128 stands for zero in the data rows.
Each row of this table is followed by its label. One hidden rule gives the labels. It looks at one to three of the table's principal directions, none of them among the few with the most spread.
[ 58  66 135 131 180 118 165  99 141 180 108 175 172 180 187 114 214 159  64 143 138 188  92 127  89 166 189 142  72 136 108 143 141 137] H
[143 126  98 181 153 136 239 119  76 136 182 185 108 139 183 105 144 108  61 187 128 123 103 169 120  96 182 147 126 127 146 106 106 160] H
[140 127 251 139  85 153 125 157 126 129 140 165  91 171  59 119  58 133 121 116 199 136  61  58 129 176  15 192 121 133 115 156 140  97] I
[ 86  46 180 135 186  93 179 106 152 213  99 194 142 215 156 100 144 146  67 158 181 139  65 149 106 178 124 162 107 114 108 164 147 137] I
[137 155 149 113  94 139  58 141 136 108 106  99 107 116 106 132  95 145 166 125 115 139 154  67 128 145  83 136 114 135 115 113 136 119] T
[171  73  60  27 213 103  19 122 166 226 101 122 198 128 112  85 201  84 134  79 146 137 142 211 116 155 136 122 163  77 160 204 112  89] H
[ 71  69  50 133 156  85 136  59 152 138  85  68 147 142 143 138 213 138 159  94 130 106 137 232 155  93 198 115 136 137 125 166 104 130] A
[135 143 152 139 119 128 145 142 118 127 124 137 149 130 169 151  95 102 129 164 127 117 154 131 102 122 149  89 150 133 130  95  97 133] P
[ 93 110 190 186  90 101 217 103 113 103 126 171 109 180 149 127  99 142 115 156 181 141  94 110 141 140 104 172 113 146  97 132 132 159] G
[152 140 158 168 112 123 192 135 105 129 140 159 156 138 180 157 113  76 129 189 166 118 143 172 109 105 160 115 161 132 141  94 101 143] Q
[ 73  83 115 149 152  83 168  96 122 130  91 130 104 151 167 105 127 155 101 136 119 122 122 138 120 132 166 116 102 125 114 124 112 145] J
[107  74 132 116 158 135 121 110 165 182 114 103 184 145  99 142 211 125 127  74 174 129  90 198 129 129 150 127 138 121 135 177 151  90] J
[113 112 134 159 140 135 183 115 125 153 132 143 164 150 175 142 161 125  99 147 141 133 119 158 111 119 173 113 131 139 124 121 122 142] Q
[ 89  99  78  85 146 118  33  96 173 144  70  52 161 121 115 149 204 143 183  81 111 135 158 164 129 127 163 107 121 140 126 156 115 101] H
[146 138  80 100 143 133  65 132 144 133 112  74 121  94 101 143 142 115 167 112  98  95 156 165 134 104 145  99 148 125 152 125 114 107] P
[159 142 159  98 103 104  98 149 131 104 128 134 129 115  87 142  84  74 181 133 170 112 140 153 139 127  86 140 168 109 146 136 113 101] Q
[160  83  95  66 166  59  69 112 184 193  78 102 186 132 113 117 134  97 183 110 168  93 166 227 155 131 106 117 186  66 130 170 172 119] T
[ 84  95 163 135 106 119 121  99 160 130  93 100 175 156 114 165 180 131 167  92 182 146 115 158 135 135 132 136 130 149 112 162 131 108] H
[149 124 101  87 145  64 102 129 131 122 106 137 107 123 129 108  64  93 163 151 123  91 165 162 143 127 107 118 165  96 138 134 100 137] J
[ 68 112 139 131 131 137 115 120 133 105 108 118  99 129 111 115 148 187 101  82  97 162  98  55 118 158 131 127  66 152 112 139 135 122] J
[ 98 104  29 112 183 134  94  99 156 145 104  61 135  95 115 149 235 140 142  89  77 107 133 202 133  91 218  88 120 144 158 140 119 115] Q
[113 167 111 160 144 129 206 145  90  77 168 201  53 119 159 118  91 148  71 195  58 136 110  62 118 129 157 131  83 157 138  81 115 184] Q
[154 150   0 110 156 184  58 125 156 134 137   0 137  29  64 164 229 140 171  48  54  69 156 216 159  44 199  64 150 123 172 118 167  88] I
[ 52 163 208 192  29 127 185 122 127  26 119  98  74 140 116 172  39 201 159 129 113 119 125  27 161 123  79 131  95 171  63  84 165 153] J
[ 42  87 108 170 198 141 218 110 127 152 126 165 105 155 181 108 175 211   8 118  53 147  68  76  95 150 211  83  53 165 115 123 135 171] I
[156 137 158 110 127 149  67 158 137 145 111 110 124 107  97 133 120 116 143 123 138 129 132 109 105 142 108 122 124 117 147 113 138  92] P
[ 94 147 136 179 127 106 238 130  88  86 149 187  67 146 196 108  40 166  62 191  68 114 126  60 122 129 143 105 101 143 102  77 115 197] I
[106 117  92 125 130 135 120 100 131 120 136 111 116 139 110 119 168 151 132  98 118 137 112 132 151 124 129 156 115 145 121 162 118 130] A
[155  96  71 102 185 136  87 121 176 196 109  82 183  97  92 141 226 116 141  76 137 108 122 222 135 109 169  99 151 105 163 159 177 103] I
[ 98 107 180 124 112 141 103 124 135 134 108 138 169 149 130 142 182 123 133 115 176 190 111 107  98 161 134 153  98 143 121 142 121  97] H
[ 77  99 138 140 150  99 187 112 119 126 124 176 127 162 171 118 132 139  86 149 125 147 106 120 112 147 160 127 104 137 116 132 109 150] T
[188 153 111 122 131 116 141 148 110 122 155 151 121 102 123 113  86  88 131 143 131 104 144 151 140 113 110 122 166 103 151 122 125 140] T
[164 153 214 116  62 119  75 152 130  91 118 131  88 142  55 142  42  89 201 133 195 117 122  97 147 150  18 183 156 133 131 145 105  99] Q
[170 155 155 130  80 171  92 145 125 131 145  88 169 106 109 149 137 106 163 112 166 134 149 138 128 110 103 136 153 114 127 114 151  91] G
[102 140 149 153  86 120 147 118 132  96 117 108 121 131 137 138  96 166 142 125 121 130 142  88 146 126 107 126 115 135  91 109 162 148] G
[168 209 186 159  64 112 201 168  62  46 181 237  80 130 186 110   0 105 108 233 118 159 158  17 121 146  72 161 122 132 109  62 108 193] A
[189 154 182  97 110 127  89 168 113 125 148 178  99 135  88 110  53  78 147 161 169 128 121  99 124 157  44 177 151 109 147 137 105 109] Q
[107 140 116 108 127 166  76 141 115 108 133 105 112 101 113 114 152 157 109  90  85 162 126  65 106 141 138 121  85 139 130 121 113  99] T
[122  97 189 141 137  86 180 127 130 155 109 196 153 174 168 126 107 101 110 178 187 144 114 142 106 158 124 143 133 117 122 129 127 144] Q
[ 64  58 179 118 149 113 137 104 157 167  99 147 176 182 121 134 193 133 111  92 190 165  74 152 110 167 141 148 108 136 117 183 125  97] T
[ 84  80 103 100 169  88 118 108 165 164  85  96 169 134 146 140 156 132 136 112 120 103 143 192 122 123 175  80 142 108 122 137 136 116] I
[ 95 140 140 178 102 128 192 113 113  92 133 144 115 137 166 140 130 158 112 156 117 148 126  94 130 121 150 134  96 155 106  98 141 165] A
[110 151 123 184 114 185 158 130 105  94 153 106  52 112  98 127 136 184  93 111  83 122  85  69 134 112 134 139  78 167 131 106 138 133] I
[ 54  80 144 142 166 117 181 115 145 146 110 143 135 152 142 136 165 164  80 116 119 134  83 133 110 142 178 105  93 139 120 133 145 128] P
[147 161  79 147 118 157 119 128 104 102 144  98 105  89 135 128 148 135 131 128  88 128 152 118 130  98 156 119 117 140 141  99 119 137] H
[153 122 155 156 116 128 139 127 130 158 110 115 135 139 145 122  99 132 126 140 155 109 138 134 125 124 109 121 143 113 116 112 151 134] I
[ 99 111 104  81 171 128  54 138 128 132 102 127  89 109 110  88 150 158 100 106  79 161 120  70  96 165 140 129  66 121 140 130 117 102] Q
[112 163  94 152 130 125 190 128 105  68 166 161  64 120 129 133  97 144 108 152  69 111 113  98 151 111 141 128 115 164 135 116 105 175] T
[134 187 160 167  67 176 155 152 104  66 168 124 101  99 113 143  92 161 120 119 103 145 125  41 138 120  99 131 104 152 111  92 159 141] T
[ 75  76   4 117 189 108 113  72 191 187  71  13 220  98 176 163 255 169 147  74  70  93 183 249 141  72 255  28 142 115 116 126 184 136] T
[ 60  56  56 134 208 108 164  72 160 200  94 114 177 163 195 118 235 176  75 114  95 133 118 189 117 125 227  92 102 133 111 151 144 156] G
[208 149 209 135  97 130 132 161 117 141 149 184 110 155  91 114  42  82 138 154 202 116 105 108 138 155  24 177 169 115 138 147 126 129] I
[110 133 107 142 135  65 203 119  96  91 129 172  96 140 198 118  49 109 116 200  96  96 160 142 128 112 158 101 146 123 122  93  76 177] Q
[169 211 143 147  80 150 171 178  80  51 189 159  98  75 139 138  40 109 120 165  87 122 157  65 128 105 113 105 139 125 135  62 129 148] J
[ 81 135 178 201  58 131 209 101 101  66 138 120  97 159 140 159 100 143 143 146 159 123 109 116 147 105 122 156 121 168  98 113 105 142] H
[154 128 149  92 145 144  92 147 127 145 151 176 113 148  85  99 120 117 108 109 143 152  88  90 124 172  73 171 124 132 142 178 105 115] T
[195 164  83  90 157 122 122 158  90 120 184 193  65 108 115  57  59 117  87 155  82 123 129  83 143 142  76 161 131  94 146 132 121 155] A
[ 87  93 165 143 126 134 145 111 135 149 115 125 145 166 137 132 149 146 111 117 157 140  99 128 116 142 132 139 114 138 108 144 124 113] Q
[104 119  53 142 185 133 149 120 135 145 117  89 101  98 147 137 160 156  99 135  51  82 134 166 120  90 213  65 115 133 148  94 133 141] P
[146 145 190 178  62 101 183 123 102  81 133 137  71 159 115 139  17 102 169 170 182  77 124 135 162 110  60 163 170 136 115 119  95 144] Q
[ 99 136 137 143 118  88 178 122 109  67 131 168  70 142 128 136  72 114 136 160 118 110 116 118 141 127 126 135 129 156 135 129  72 154] Q
[ 41 103  38 161 197 123 241  95  90 112 160 175 112 121 217  97 215 181  16 150  36 169 103 120 101 112 255 103  48 145 126  99 122 175] A
[119 161  87 164 116 170 152 129 101  90 148  94 131  81 157 151 169 138 112 115  76 136 147 117 113  89 201  79 112 158 141  87 106 134] T
[119 125 149 196 119 146 191 118 124 129 127 124  99 137 130 140 136 158 106 142 137 115  97 123 133 113 139 135 107 148 124 106 163 149] I
[178 121  97  55 151  82  51 138 146 150 109 126 152 110 107 109 105  72 175 120 145 109 169 180 138 136  99 122 179  83 151 158 109 109] H
[130 144 174 175 110 140 191 136  96 104 156 190  65 157 130 111  84 144  89 171 137 141  85  66 128 145  93 177  97 151 122 116 124 158] T
[154 162 171 137  75 192  86 146 120 103 162 113  95 124  52 135 134 140 150  99 157 152  91  71 146 136  55 197 109 150 127 144 146  95] A
[122 141 102 128 141 128 139 138 132 121 130 118 135  96 144 141 139 136 123 141  91 121 148 134 122 110 167  95 120 119 133  92 160 136] J
[176 106  76 119 170 118 123 120 154 203 116  98 195 112 153 129 174 103 133 127 142  95 160 229 131  97 166  90 175  85 143 127 171 130] J
[115 124 181 146 134 135 179 145 121 135 148 181  89 162 123 107  72 159  73 146 125 126  79  68 124 159  87 148 105 131 110 128 148 145] I
[222 186 194 118  75 152 100 180 112 124 163 151 125 122 100 125  23  85 155 153 165 112 148  88 135 138  25 150 179 105 128 114 135 120] J
Here are more rows. What is the label of each one?
[140 126  63 122 139 114 116 103 120 123 130 108 110 121 129 109 143 125 143 119 109 113 145 160 153 107 137 137 141 128 135 147 103 142] -> A
[117 100 221 171 120 160 169 133 135 182 123 162 163 181 149 135 148 144  84 147 192 161  81 103  94 160 114 156 104 136 107 124 165 119] -> I
[ 82 129  90 153 164 123 205 119 105 105 148 164  99 129 176 129 137 145  72 158  65 125 113 120 113 116 201  95 102 157 135 106  92 166] -> Q
[154  77   0  80 255 142  88 110 150 230 130  82 160  84 129  87 255 129  77  77  63  96 126 246 121  92 233  77 138  87 181 160 142 111] -> I
[117 124 106 132 146 165 105 127 124 131 129 113 108 112 110 111 175 161  96  85  96 152 104  89 115 138 146 125  88 147 139 138 124 118] -> Q
[164  19  50  62 252 101  57  95 179 255  71  97 255 151 176  91 255  80 111 115 183 122 149 255  88 128 210 103 171  48 158 177 147  82] -> T
[ 61  84 122 167 168  63 255  88 111 123 125 229 146 182 227 112 151 137  55 173 128 166 104 135 114 150 200 121 100 149 111 138 101 202] -> A
[101 101 250 135 104 122 128 139 157 145  98 164 134 183  96 139  93 145 126 118 196 153  77  71 115 189  57 160 110 140 102 154 153 113] -> I
[151 176 159 147  80 148 111 154 124  70 137 104  66  96  59 164  79 117 180 133 130  97 122 105 150 109  84 142 135 150 148 105 129 114] -> P
[ 56  60 102 140 177  94 180  88 168 177  86  96 188 151 174 151 189 155 106 107 122 102 123 210 121 111 214  62 134 123 111 136 151 135] -> I
[102 116 177 134  97 120 123 119 143 122 106 114 135 157 120 143 103 140 151 118 157 126 123 115 134 141  96 135 132 137 102 139 129 119] -> J
[ 34 110 102 185  97 106 203  67 124  75 110  92 136 147 183 167 179 165 143 134 115 135 139 156 145  90 205 117 104 172  92 112 113 158] -> A
[103 153 192 155  73 111 184 128  97  77 148 193 101 171 171 123  52 141 120 196 142 162 131  51 130 152  82 179 105 143  83 102 121 166] -> A
[ 74 169 122 219  92 182 228 124  93  59 163 101  78 106 156 176 134 177  96 149  64 111 112  92 127  74 199  94  89 187 119  58 125 154] -> P
[152 149 110 136 135 122 135 140 113 112 136 139  67 111 117 103  76 139 114 144  93 103 130  98 139 125 107 126 122 123 137 111 131 150] -> I
[213 147 164 114 135  98 143 168 105 168 140 196 140 138 178  91  19  74 109 208 153 109 166 124 107 146  79 123 176  72 131  94 131 153] -> I
[151 104  88 124 180 147 116 122 130 186 128 128 144 129 139 115 194 113 101 129 128 128 115 176 107 123 173 124 129 126 159 141 112 119] -> Q
[ 76  74 189 132 137 136 107 117 159 169  81 105 144 170 111 137 154 157 117  86 164 137  87 118 104 162 123 122 106 142 113 157 127  92] -> P
[207 147  76 103 133  96  98 126 112 126 140 131  93 119 108  97  69  73 168 141 134  78 160 177 164 109  82 144 193 108 156 156  74 145] -> H
[146 178 116 195  98 148 211 135  87  81 164 136  95 106 170 140  82 136 103 161  87 105 144 101 134  90 153  95 135 153 127  76 115 178] -> J
[121 170 131 110  77 131 109 137 112  60 152 123 128 107 119 137  95 126 158 109 110 149 155  80 144 127 102 130 132 139 113 126 109 127] -> A
[160 185 165 132  62 151  84 157 134  84 127  78 109  97  88 161  53 133 187 121 119  99 163  82 148 114  65 113 151 134 116  95 150 119] -> I
[ 93 106 161 160 128 112 179 110 137 145 108 147 145 169 172 144 129 141 115 162 146 131 121 135 118 136 146 126 120 141 105 117 135 151] -> J
[  0   7  34 169 236 129 174  38 147 205  70  92 143 170 193  96 255 221  28  70  86 167  67 178  93 130 255 105  31 164 122 167 118 136] -> J
[122  94 125 138 165 124 151 117 120 170 125 155 126 155 152 107 159 123  90 152 145 134 103 155 107 136 155 146 114 122 138 134 116 127] -> Q
[221 186 128  65  96 115  34 173 115  98 140 135 120  82  90 117  51  58 196 143 139 123 187 115 138 133  54 142 177  93 155 122 104 109] -> H
[142 129  79  67 135 107  38 123 153 131 104  85 155 101 108 124 148 116 181  95 115 130 175 152 143 128 119 119 146 106 131 149 130 110] -> A
[108 156  50 158 117 193 121 108 121  89 156  56 109  81 102 151 223 172 132  78  69 135 122 127 150  78 184 123  94 170 137 120 139 124] -> A
[139 113 170 157 142 162 174 144 114 168 152 161 142 139 137 114 148 133  66 133 157 146  84 118 100 139 135 139 110 116 132 118 160 116] -> I
[142 149 124 101 104 124  66 134 142  91 122  94  80 114  50 144  96 116 195 109 128  95 129 131 163 121  74 152 148 139 142 150 110 106] -> Q
[152 108  38  77 196  92 104 121 136 159 129 129 129 106 124  95 147 105 121 115  94  98 143 195 141 116 156 106 155  94 158 157 114 133] -> T
[ 94 117 198  84 102 111  64 141 131 115 101 138 111 162 113 111  61 135 144 127 144 151 129  57 108 181  62 153 111 122  99 140  94  94] -> Q
A new table starts here. Each row of this table is followed by its label. One hidden rule gives the labels. It looks at one to three of the table's principal directions, none of them among the few with the most spread.
[ 92 105  98 151 164 153 136  89 141  99  94 117 105 152 121 115 182  65 120  68 144 135 135 121 100 149 137 113  95 121 152  99 116 125] k
[ 68  98 131 128 125 155 108 149 111 139 159 122 155 136 144 121 118 124 145 144  98 107 125 136 115 120 109 137 124 135 112 121 125 161] m
[109 121 152 143 126 136  97 110 109 160 121 115 119 103 129 120  94 129 143 131 109 121 146 137 116 152 131 134 120 125 151 127 109 121] s
[ 78 123 128 110 151 173 119 106  73 136 105 119 141 122 138 108 126 108 150 122 119 121 169 115  92 147 141 168 134 127 140 101 107 156] r
[120 152 144  57 118 113 165 174  97 148 174 131 170  93 143 141  71 182 136 159 126  63 122  99 130 113 150 171 160 137  96 147 134 154] k
[206 160 118 127 117  89 136 171 150 115 169 138 161 154 132 139 133 187 107 163 117 141  88 122 182  84 104 119 126 144  97 181 163 134] e
[163 136 108 115 130 144  97  37 132 141  47 118 106  43 129 104 163  47 110 125 219 155 168 151 100 180 200 124 218 143 161  41 125 115] o
[115 136 145 127 102 113 137 137 147 159 101 141 129 121 130 156  99 147 161 130 119 134 128 132 138 128 129 140 130  97 139 118 124 119] k
[127 143 113 116 120  94 103 119 137 167  67 129 139 109 156 141  89 130 134 127 108 128 143 158 130 134 128 150 117  91 146 133 116 109] m
[ 87  91 129 171 132 176 126 118 116  84 112 132 100 188 122 123 171  85 130 118 122 172 140 132 102 136  92 103  89 118 148 115 122 122] r
[ 60  63  97 192 147 168 128 120 162  67 123 131  90 223 123 121 218  66 119  82 109 171 106 145 107 121  70  70  61 112 136 111 127 132] o
[125 129 149 151 122 128  99 124 103 141 106 127 120 137 118 137  79 119 135 124 101 130 167 132 120 135 108 139  93 120 141 159 112  93] e
[101 116 111 168 135 123  99 114 150 131  87 127 125 167 151 143 131 110 128 117  89 150 127 159 131 129  82 109  69  95 149 147 119 117] o
[151 112 116 159 127 124 127 127 141  96  82 141  67 169  92 112 159  96 123  85 132 189 146 150 115 131 127 119  95  99 148 117 113  74] m
[151 146  89 155 171 118 148  75 155  87  46 127  87 165 128 132 181  85 100  68 147 165 139 129 120 150 128 106  72  95 173 132 115  93] r
[139 119 125 198 133 146  98 110 148 115  93 128 108 165 104 130 146  86 140 105 120 180 148 147 133 130 107 112  86 118 148 127 118  99] e
[150 173 143  93 123  67 198 147 154 136  93 154  82 118 108 165  80 176 140  91 128 114 132 122 140 125 147 147 109  69 133 151 106  81] e
[147 102 126 168 127 151 100 118 116  97 111 129  92 160  96 103 157  82 116 111 135 177 155 139 111 134 120 113 112 137 140 120 124  92] o
[124 132 133  95 115  90 167 159 123 114 101 153  78 152 122 140 101 158 122 109 109 133 137 139 116 122 117 138  99  75 132 152 110  83] o
[129 129 125 148 126 125 107  43 151 164  22 120  89  87 120 125 147  74 142  78 166 160 158 128 105 183 178 123 145 105 196  65 112  93] e
[173 135 121 151 141 156  70  59 112 139  89 106 123  69 119  94 146  65 115 136 179 155 167 148 114 166 172 127 176 161 154  84 121 118] s
[142 107 108 174 150 149  71  89 116 119 103  98 135 139 127 101 147  65 100 107 133 141 146 126 111 154 130 114  90 156 162 135 129 105] k
[162 142 120 127 117 109 121 115 156 139 137 126 155 111 145 139 144 142 113 151 146 126  98 121 156 122 129 106 158 150 124 130 156 145] o
[170 149 139  73 127 129 139 121  90 136 142 129 118  67 108  95 124 144 123 140 171 119 149 113 117 139 189 159 207 154 114  96 127 134] s
[ 87 107 140 108 110 122 196 115 172 128 103 144  72 113 101 142 162 114 152  73 174 125 108 103 106 151 174 111 156  99 149  59 124 115] k
[186 149 107  81 145 130 104 164  93 132 246  95 239  88 161  95 128 172  86 200 140  62  81  93 161  99 149 146 183 225  72 167 178 203] k
[112  81 123 210 125 135 138 139 166  71  98 145  53 243  91 130 191 100 129  68  96 207 116 136 122 121  71  76  31  88 159 140 122  75] r
[144 120 122 141 105 140  89  91 129 149  80 123 149 119 144 123 156 103 131 145 149 166 133 122 127 146 141 122 162 142 159  92 150 132] e
[116 137 120 110 132 117 147 164 134 121 169 132 162 146 154 145 120 165 123 155 104 102  98 129 148  99  97 128 116 127  98 162 140 159] o
[ 52 140 152  66 106 108 142 147  86 182  68 151 126 112 156 158  34 165 173 129  76  96 178 140  99 133 120 192 120  58 136 132  91 118] e
[230 141  94 179 160 131  79  33 153 101  77 108  85  90  93  89 195  39  74  94 206 179 156 147 128 164 172  85 159 170 155  97 131  85] o
[127 177 152  46 130 107 161 148  87 164 172 130 170  59 154 145  53 199 134 175 126  49 133 109 137 120 149 173 180 137  92 153 124 168] s
[124 123 114 142 142 154 140 106 131 100  88 132 108 144 114 124 164  79 131 100 157 158 150 127 109 139 142 128 124 118 143  96 121 116] k
[165 136 113 169 120 100 102 127 174 130 127 130 140 156 146 144 147 147 114 148 106 159  93 152 171 108  85  90 104 125 128 160 149 128] o
[174 129 120 113 132 143  93 101  86 124  89 118 107  83 105  85 119  72 107 124 174 146 184 145  95 157 182 156 166 146 142  98 113  88] m
[195 163 140 137 136 102 107 112 120 145 107 120 102  85 102 116  84 130 119 119 138 133 159 145 136 145 158 145 126 126 143 148 106  80] s
[ 62 131 169  55 103 128 126 183  59 179 171 138 163  79 140 141   7 169 161 171  86  48 171 135 106 112 126 197 160 122  79 148 103 146] m
[ 82 118 127 119 139 103 184 163 151 102 136 144  87 169 120 153 112 141 126  84 100 101 114 131 119 114 101 118  66  82 118 159 107 104] m
[153 162 142 109 131  91 167 127 155 141 139 132 112  91 125 149 104 168 127 124 141 101 108 124 149 132 146 123 138 115 127 141 122 122] s
[ 52 125 163 103 106 130 132 122 104 178  79 141 112 100 138 156  56 133 175 124 102 105 172 139  99 149 128 163 130  78 146 109  93 116] s
[ 90 141 150  91 111 110 130 107 109 186  58 136 111  83 135 143  66 137 166 109 117 111 171 131 103 156 157 171 142  82 158 102  97 107] e
[144 144 142 123 102  98 139 187 148 140 200 141 176 153 151 158 111 215 135 185  85 115  72 122 183  78  78 116 129 137  86 180 161 168] s
[158 131 139 129 117 129 148 109 136 111  85 151  59 107  67 123 134  83 136  87 180 162 175 139 109 139 169 133 165 114 128  83 108  74] m
[ 55 137 119  75 143 142 169  88 125 148  74 136 128  89 151 147 128 106 154 103 153  94 151 120  96 151 160 155 165  96 137  70 108 159] k
[166 132 124 142 135 145 126  83 143 120 104 120 100  91 103 107 172  87 124 114 189 159 136 130 121 155 178 115 173 145 148  74 128 119] r
[ 96 135 134  68 125 134 149 131  92 143 130 131 145  99 155 126 112 154 134 152 131  98 134 114 110 135 145 156 167 124 124 112 127 159] s
[115 164 159  52 125 107 166 152  93 170 162 128 150  60 137 139  51 190 147 147 127  52 135 102 126 131 168 178 168 127 108 138 115 148] r
[100 109 123 130 148 153 131 114 104 104 125 119 112 144 124 112 147  99 117 106 130 123 142 115 100 143 128 125 109 134 139 124 119 127] r
[198 128 126 105 130 156 110 127  91 111 185 107 150  77 105  73 159 112  99 160 193 126 127 104 123 136 192 139 209 206 110  97 154 145] k
[136 155 153  69  98 108 176 198 130 150 218 135 201 101 150 160  85 214 143 192 129  67  76  90 166  91 135 149 176 154  79 153 164 180] k
[191 165 127 122 118  93 115 194 132 138 208 128 202 137 147 143  88 205 116 194  90 107  90 131 191  72  92 139 125 158  73 206 159 157] k
[161 116 136 173 135 132  98 116 123 118 135 105 114 133 107 111 125 102 107 112 132 136 132 120 124 149 134 110  89 151 156 152 126  89] e
[105 122 148 135 119 137 181 203 135  87 220 149 147 198 121 159 133 184 138 154  93 115  85 103 157  74  67 110  98 135  76 177 149 162] r
[109 115 157 119 115 139 144 175 107 119 196 138 125 142 108 126 108 162 141 145 106 111 123 118 130 104 110 132 134 142  90 144 128 142] s
[162 151 144  69 121 116 134 225  68 132 255 123 211 131 147 113  79 237 117 210  82  73  93  97 163  72 108 170 148 181  57 205 159 185] r
Which label does each new row get?
[103 147 147  57 126 120 147 129  86 166 106 128 121  52 126 124  55 131 146 122 145  75 174 129  93 152 187 189 169 109 129 103  94 115] m
[176 132 118 188 123 112 143 111 202 101 118 139 100 173 110 146 200 131 122 110 143 189  82 127 169 115 105  67 110 124 141 126 152 118] r
[ 70 160 129  85 158 138 175  66 125 160  56 123 125  72 157 151 117 117 160  97 155  92 151 109 101 173 176 159 147  88 169  77  97 153] r
[148 133 106  77 121 121 151 161 138 115 181 133 167 105 146 122 150 149 108 167 159 104  90 128 143 101 145 131 189 156  81 116 158 169] m
[133 101 123 217 127 137  77  94 166 123 109 117 112 172 126 127 170  98 123 116 106 181 110 146 144 137  84  72  78 131 162 135 135 113] s
[165 154 126  90 152 101 121 150  94 124 184 116 139  91 137 110  78 162  87 156 117  74 131 142 134 119 129 142 130 150  94 186 119 128] o
[132 136 117 128 142 123 137  48 144 137  35 127  77  96 110 124 158  74 128  63 177 146 160 115 100 176 180 123 145 109 179  73 111  94] e
[ 88  81 103 218 138 156  63  93 164 117  80 120 106 171 120 126 156  34 130  91 108 172 149 182 113 136  85  92  68 112 147 113 110 100] m
[152 128 130  81 128 158  88 151  36 137 136 116 155  93 113  73  89 113 127 151 136 122 189 125  92 132 176 203 171 162 113 116 118 122] k
[ 77  87 179  99  82 157  55 173   0 169  58 134  97 147 107  81   9 123 170 133  48 159 253 140  46 154 129 233  90  86 170 140  74  49] e
[117  95 120 168 122 145  89 171 126 112 197 121 174 191 139 120 148 141 119 158  78 133  95 128 150  89  66 105  92 163  96 170 156 159] m
[ 99 129 121 139 135 140 177 135 171 104 168 131 159 169 162 159 188 165 134 148 125 126  56 100 159 110  93  87 118 131 123 130 161 192] r
[110 142 135  95 113 116 146 162 131 140 162 144 156 117 153 153  98 171 138 174 112 102 112 145 146 100 104 137 153 118  89 142 134 161] o
[130  99 168 115  69 129  79 212  71 139 197 146 139 144 124 113  62 179 132 209  71 137 142 162 132  89  78 147 146 141  79 169 135 120] o
[ 70 142 113 101 145 118 193  89 172 140  59 140 103 114 144 160 152 119 157  73 151 115 119 118 114 151 157 132 130  72 158  75 110 140] e
[197 153 104 170 156 132 127  95 157 100 123 112 143 148 131 120 195 123 105 126 155 167  98 110 160 132 133  98 115 154 151 136 153 139] r
[222 218 130  43 120  60 151 108 124 187  75 131 152  14 141 145  55 173 124 147 182  92 152 120 150 145 214 187 208 118 135 125 127 107] k
[135 113 121 135 137 143 136 127 123  95 139 129 105 146 107 110 161 106 113 112 144 142 131 122 116 127 131 116 128 141 122 119 130 121] o
[ 96 108 128 128 131 131 115 150 115 130 158 117 144 135 133 125  99 121 122 126 104  92 128 129 117 124 114 133  99 136 117 153 123 127] m
[162 140 146  90 106 114 141 166  91 130 135 141 121 125 109 115 101 166 132 140 126 136 145 112 125 118 148 164 149 128 118 138 130 108] e
[ 69 133 161 107 107 110  97 107  88 206  29 128 112  81 139 149   9 115 171 104  90 100 206 146  86 171 147 189 101  65 179 125  76  72] k
[186 137 136 168 131 140 122 106 144 107 147 125 118 129  96 121 165 114 118 128 162 158 122 112 149 129 137  98 145 166 128 124 145 122] r
[ 32  52 118 149 133 195  98 112  87 100  73 124  79 157 106  94 143  12 140  76 132 151 194 155  43 161 134 141  97 106 155  68  88  91] m
[128 154 123 126 139 104 122  57 155 166  36 118  99  59 141 147  96  85 127  97 162 115 158 153 112 180 169 130 131  90 179 100  97  88] o
[145 164 161 100 120 109 205 164 143 125 176 149 119 129 111 153 126 214 155 138 128 119  92  92 161 105 134 132 149 118 106 137 136 153] r
[ 86 117 140 137 130 119 135 205 112 123 192 127 161 190 143 147  76 181 137 141  45  90 105 123 141  91  64 140  41 114 104 210 124 136] k
